In the rows, zero is written as 128.
One turn moves each row of this set onto another row. After a few examples, where does it send each row asked below?
J_601: [126 122 122 143 126 123 116  94 115 128 126 112  94 120  83 128 116 111
 155 124 129 113 141]
J_954: [121 114 117 146 154 124 110 109 149 146 103 112 120 137 109 126 119 110
 130 116 106  78  96]
J_767: [120 102 135 110 156 130 113 119 129 132  92 130 104 148 107 131 145 126
 133 124 106 113 163]
J_920: [121  98 100 124 154 117 148 101 144 138 126  90 124 133 109 145 140 131
 122 150 108 108 144]
J_410: [109 130 104 124 139 138 100 105 144 150 134 116 115 138 113 131 112  99
 142 104  91 106 119]
J_526: [121 112 117 101 148 130 146 107 133 149 100 140 131 129 113 150 132 117
 157 106 116 120 151]
J_940: [118 100 123 137 141 140 108  92 134 145 145 113 106 134  96 139 151  98
 151 146  91 102 130]
J_43: [116 102 111 119 143 115 154 122 117 140 111  97 147 134 103 134 144 122
 150 116 127 103 132]
J_56: [104 120 130 138 156 117 145 108 132 150 111 107 128 119  75 134 115 132
 143 121  77 132 160]
J_433: [148 117 122 143 132 111 120 125 151 143 142 139 116 138 104 146 117 126
 108 115 118 119 129]
J_32: [111 108  97 112 141 134 121 105 146 120 118 101 114 113 100 165 143 130
 118 110  90 108 131]
J_637: [134 110 134 129 131 121 142  77 139 118 138 118 128 122 110 137 142 124
 155 128 105 107 104]
J_513: [ 97 133 130 138 159 133 129 113 148 158 100 121 145 120  94 135 125 150
 129 124  89 123 132]
J_302: [109 112 145 139 142 111 138 116 122 110 113 150 126 143 107 137 117 102
 136 103 112  88 135]
J_766: [139  88 123 134 138 116 128 111 144 150 118 140 120 147 109 130 105 148
 141 120  89  85 145]
J_132: [105 109 134 132 122 124 133 100 147 129 121 108  79 146 104 122 126 127
 106 113 102 106 118]
J_941: [107 108 130 145 111 148 131 109 112 139 139 107 127 121  92 134 122 122
 145 141 116  90 145]
J_928: [117 123 132 143 175 112 127 121 131 149 125 120 132 119  80 141 157 128
 123 108  81 118 141]
J_459: [135  94 144 131 144 142 136 116 114 127 127 132 118 123  93 135 108 151
 132 106  84  98 122]
J_515: [ 88 115 122 149 158 117 135 110 139 162  97 116 117 117  70 144 155 123
 136 114  99 109 133]
J_370: [106  92 108 142 128 125 136 114 123 136 136 155 126 127  89 163 120 135
 147 114 115  91 137]
J_943: [ 97  86 134 147 131 140 131 111 138 139 111 144 120 139  85 151 116 123
 149 147 118 114 114]
J_746: [ 98 110 119 133 136 116 137 101 139 110 146 106 121 147 104 136 115 107
 130 121  96 122 102]
J_462: [131 100 148 129 116 115 132 100 162 124 104 138 102 137 104 145 123 109
 132 104  87 100 133]
J_93: [113 118 127 143 142 104 120 119 138 147 111 120 127 124  68 139 154 149
 143 115 105 139 138]
J_668: [128 103 136 134 147 138 149 105 132 160 140 110 107 127  94 141 127  78
 136 116  88 109 121]
J_536: [103 105 131 115 126 140 115 140 142 124 102 103 128 139 101 149 133 114
 112 117  95 119 146]
J_233: [119 142 126 149 142 109 123 110 152 155 103 103 139 111  87 137 131 121
 131 124  99 117 156]
J_386: [117 120 149 137 136 130 158  95 125 137 130 140 120 134 119 127 136 123
 128 134 133  96 130]
J_303: [127 103 125 130 125 121 118 138 141 167 132 121 113 159 106 121 132 122
 122  95 102 103 122]

J_954 goes to J_433
J_410 goes to J_303
Now these:
J_132 goes to J_462
J_928 goes to J_513
J_526 goes to J_43

One turn moves each row of this set onto another row. After a few examples, where does it send each row asked below?
J_626: [111 148 122 117 105 104 122 165 149 121  90 157 100 101 131 141 145 105
 127 144 110 142 145 121 102 136 120]
J_756: [126 189 148 120 137  86 151 136 116 144 126 162 142 122 145 137 135  95
 148 110 106 135 116 123 116 102 129]
J_364: [136 152 117 125 130 125 178 118 109 133 132 172 111 111 136 135 134 109
 144 110 109 139 108 110 106 131 115]
J_621: [123 168 120 128 129 114 169 130 114 124 122 161 107 119 158 132 151  82
 134  93 101 136  92 121 102 129 123]
J_978: [115 136 103 113 100  92 129 157 156 112 105 160 124 123 119 152 154  84
 131 146  99 135 127 106 111 131 144]
J_586: [109 140 118 115 100  87 132 137 147 103  95 172 116 143 119 143 135  95
 139 135 104 116 140 100 129 141 135]
J_397: [135 162 113 129 126 124 180 116 111 136 127 171 116 112 135 134 134 105
 149 109 109 143 108 110 108 130 122]
J_97: [118 150 121 124 155 118 159 122 118 117 122 164 116 107 126 127 152  89
 158 111  98 135  86 119 108 132 123]
J_223: [ 95 153 117 117 102  86 118 142 128 128  97 147 117 115 135 139 115  94
 122 133 125 123 140 116 116 151 137]
J_466: [124 167 131 132 137 116 175 123 125 133 116 167 125 124 146 129 156  92
 139  94 103 136  95 121 106 134 120]
J_806: [123 141 143 123 101 118 114 150 157 118  94 148 106 124 117 140 137 115
 135 132 105 123 138 110 124 136 115]
J_509: [106 153 126 125 122  74 106 150 130 128 106 156 120 116 118 146 118  90
 141 128 114 138 151 113 128 140 129]
J_421: [140 167 108 132 130 125 173 122 116 130 122 165 114 106 133 136 134  97
 152 106 106 148  99 111 103 125 130]
J_613: [118 160 123 126 149 119 159 119 116 123 125 162 118 106 125 126 151  92
 164 111 100 139  90 123 115 132 122]
J_343: [112 154 136 124 119  78 116 168 148 129  98 162 118 117 129 145 145  93
 127 126 106 148 154 121 114 133 120]
J_919: [127 144 114 123 106  80 126 163 149 131 114 167 130 123 120 159 139  88
 129 135 103 151 150 102 115 126 135]
J_187: [119 158 121  95 118  95 152 145 132 114 102 172 116 104 153 144 148  91
  92 140 110 119 101 118 116  92 110]
J_735: [142 161 109 128 135 127 167 125 115 123 120 164 103 101 134 136 131  96
 149 105 106 145  97 110  97 124 128]
J_937: [106 153 127  91 135  94 140 132 117 113 104 171 115  90 137 134 132 102
 109 150 118 113 107 123 127 102 103]
J_991: [117 144 128 124 110  89 103 157 140 137 128 143 130 116 116 154 132  89
 138 136 103 141 139 113 131 131 131]
J_558: [127 136 134 130 105 107 113 147 151 118 106 141 103 120 117 138 136 118
 137 131 103 124 145 112 125 135 117]
J_808: [128 150 124 128 105  79 121 151 144 119 104 168 120 138 118 155 121  92
 138 121 104 137 152  96 131 129 134]
J_156: [137 158 101 104 105 104 148 145 127 116 109 153 108  97 138 150 129  87
 100 139 116 121  90 109 121  95 110]
J_938: [111 139 118 124 105  79 126 140 148 101  99 162 111 139 123 137 143  96
 137 129  99 116 145 105 128 139 133]
J_347: [112 162 120 123 139 117 164 120 108 124 131 167 109 105 135 125 153  92
 163 116 100 140  97 127 120 133 117]
J_95: [137 155 106  98 113 108 143 138 126 115 115 157 118  95 137 152 125  94
 104 145 112 119  93 105 123  85 124]
J_970: [132 150 116 105 127 109 128 139 134 103 104 147 109  95 119 143 131  88
 120 140 108 113  78 112 133  96 106]
J_648: [121 139 115 128  99  95 115 147 147 136 119 126 132 124 125 147 132  96
 119 128 108 121 130 109 117 139 141]
J_569: [115 143 116 125 113  95 119 160 147 121  98 149 102  99 124 136 143 111
 129 142 109 141 152 122 103 138 122]
J_144: [124 155 131 129 141 116 174 122 123 133 118 165 126 124 145 131 150  93
 131  93 105 131  93 118 100 136 119]
J_993: [131 156 139 103 130 102 143 132 141 103  85 167 120 120 136 140 133  96
 103 122 111 102  93 106 127  93 112]
J_206: [113 156 113  98 112  90 154 145 127 113 104 168 112 105 149 140 148  85
  96 142 114 115  97 124 124 105  97]
J_471: [110 154 119 119 137 115 164 121 105 117 137 169 104 110 140 126 153  90
 157 117  97 134  98 125 117 133 116]
J_755: [122 174 124 131 130 114 172 130 120 128 119 164 113 119 153 129 158  84
 140  97 100 142  94 124 105 130 124]
J_332: [142 187 144 119 134 101 157 141 117 136 122 173 123 111 137 141 133 112
 158 120 103 147 130 118 111  94 120]
J_352: [129 151 130 109 131  97 140 132 144 105  86 158 121 117 125 138 134  88
 106 121 112 101  81 109 130 105 104]
J_151: [111 147 118  96 128  94 151 129 119 113 102 173 112  95 127 135 130 102
 112 151 122 111 106 120 131 113  90]
J_539: [126 153 131 100 133 111 124 135 131 105 106 149 114  96 127 140 132  94
 116 140 107 108  83 116 134  90 114]
J_183: [133 149 119 108 126  98 156 123 129 117  89 170 121 110 123 142 113 104
 102 131 127 105 104 104 126 111 101]
J_449: [148 185 143 121 138 102 153 142 124 138 121 168 129 110 131 142 135 109
 158 119 102 147 123 117 110  92 124]
J_57: [115 133 105 121 107  84 127 157 159 113 109 154 125 123 121 145 161  89
 129 142  94 133 134 111 111 133 139]
J_684: [107 151 111 126 105  77 121 144 133 127 100 145 116 118 135 138 119  96
 120 125 119 125 149 114 113 147 140]
J_801: [129 152 119  98 129  96 152 119 122 114  94 175 122 106 128 142 109 107
 105 137 124 107 109 101 127 100 116]
J_727: [128 191 142 120 139  88 148 141 118 142 124 159 140 117 146 138 136  89
 147 111 105 140 113 126 111  99 134]
J_656: [127 182 133 113 141  85 154 136 116 123 129 177 132 117 132 139 144  91
 168 126  95 142 117 119 120  95 132]
J_170: [114 143 123 121 100 105 109 146 146 136 113 127 133 119 123 148 128  91
 121 133 113 122 118 112 120 141 143]
J_664: [123 151 147 130 109  91 107 162 152 126 109 152 116 133 126 148 143  95
 135 119  98 138 144 112 131 128 119]
J_811: [129 177 138 114 145  88 154 134 121 127 129 175 139 120 126 139 144  95
 167 125  95 139 115 117 121  95 131]

J_569 goes to J_57
J_539 goes to J_993
Now these:
J_626 goes to J_978
J_466 goes to J_397
J_735 goes to J_97
J_727 goes to J_449
J_509 goes to J_343
J_206 goes to J_156

One turn moves each row of this set onto another row. After a few examples, where does it send each row asked below?
J_3: [132 146 105 115 116 105 146 137 122  89 140 151 137  95 110 122 113 128
 141 154 124 139]
J_633: [143 115 111 119 106 110 115 114 152 134 141 147 110 123 109 123 108 118
 131 125 111  99]
J_377: [140 116 116 114 105 111 143 142 105  93 142 158 120 101 145  98 114 142
 128 164 125 117]
J_108: [133 115 132 106 118 107 125 149 159 125 148 147 135 123 117 146  90 148
 133 140 110 112]
J_914: [127 144 119 156 126 107 111 133 111 122 128 173 130 129 139 110 129 133
 150 131  94 117]
J_220: [118 127 115 137  59 117 144 132 115 121 127 163 131 111 129 124  90 139
 125 127  83 112]
J_399: [118 132 131 130 119  96 127 123 162 108 152 181 138 108 146 129 102 133
 125 149 114 105]
J_685: [150 130 120 111 100 124 120 140 118 118 155 148 118 103 134 116 127 115
 161 160 100  89]
J_774: [128 107 132 127  83 139 117 143 146 112 152 152 121 118 139 111 104 103
 133 133 119 106]
J_844: [142 140 131 113  90 129 140 122 132 106 153 156 124  87 145 139 135 119
 139 163 118 114]
J_124: [106 125 133 139  94 112 131 147 103 147 131 142 119 118 141 137 126 150
 130 130 112 135]
J_202: [137 136 110 134 112 109 129 125 117 139 108 148 125 116 136 123 129 135
 128 142  90 144]
J_432: [136 116 120 103 114 119 121 135 111 139 179 150 121 125 135 132 126 131
 135 139 105  90]
J_241: [ 98 124 122 134  95 119 141 139 158 125 140 151 119  84 136 116 112 126
 143 152 109 106]
J_110: [118 130 119 125 115 114 136 138  97 107 163 162 105 113 102  99 119 125
 137 146 122 103]
J_805: [121 114  86 125 114 108 125 147 104 110 168 134 132 124 123 114 108 140
 135 130 125 123]
J_387: [140 130 121 141  82 141 140 130 126 116 138 173 137 132 110 114  99 138
 127 125  77 121]
J_458: [130 109 106 127 106 101 131 126 113  99 157 167 130 112 107 141 121 140
 112 144 138 134]
J_628: [124 131 109 128 112 106 113 129 127 120 185 152 131 114 122 165 119 136
 140 143 108 105]
J_46: [129 141 161 131  99 126 123 147 103 108 124 153 119 129 133 138 112 152
 132 145 108 123]
J_150: [129 128 133 137  80 110 145 142 127 120 133 185 149 123 117 127 105 166
 146 119 102 108]
J_31: [141 144 120 136  75 108 137 120 132 132 137 156 143 139 118 109 102 162
 133 130  95 117]
J_545: [128 137 130 154 101 120 105 139 106  97 129 170 131 126 129 148 113 117
 138 123 105 132]
J_265: [126 124 104 118 105 114 127 130 139 116 159 157 158  96 141 156 134 128
 135 161 108 126]
J_996: [128 143 121 146  80 101 151 139 126 132 145 186 143 113 134 115  95 132
 139 118  91 127]

J_844 goes to J_432
J_108 goes to J_241
Now these:
J_110 goes to J_458
J_545 goes to J_46
J_387 goes to J_150

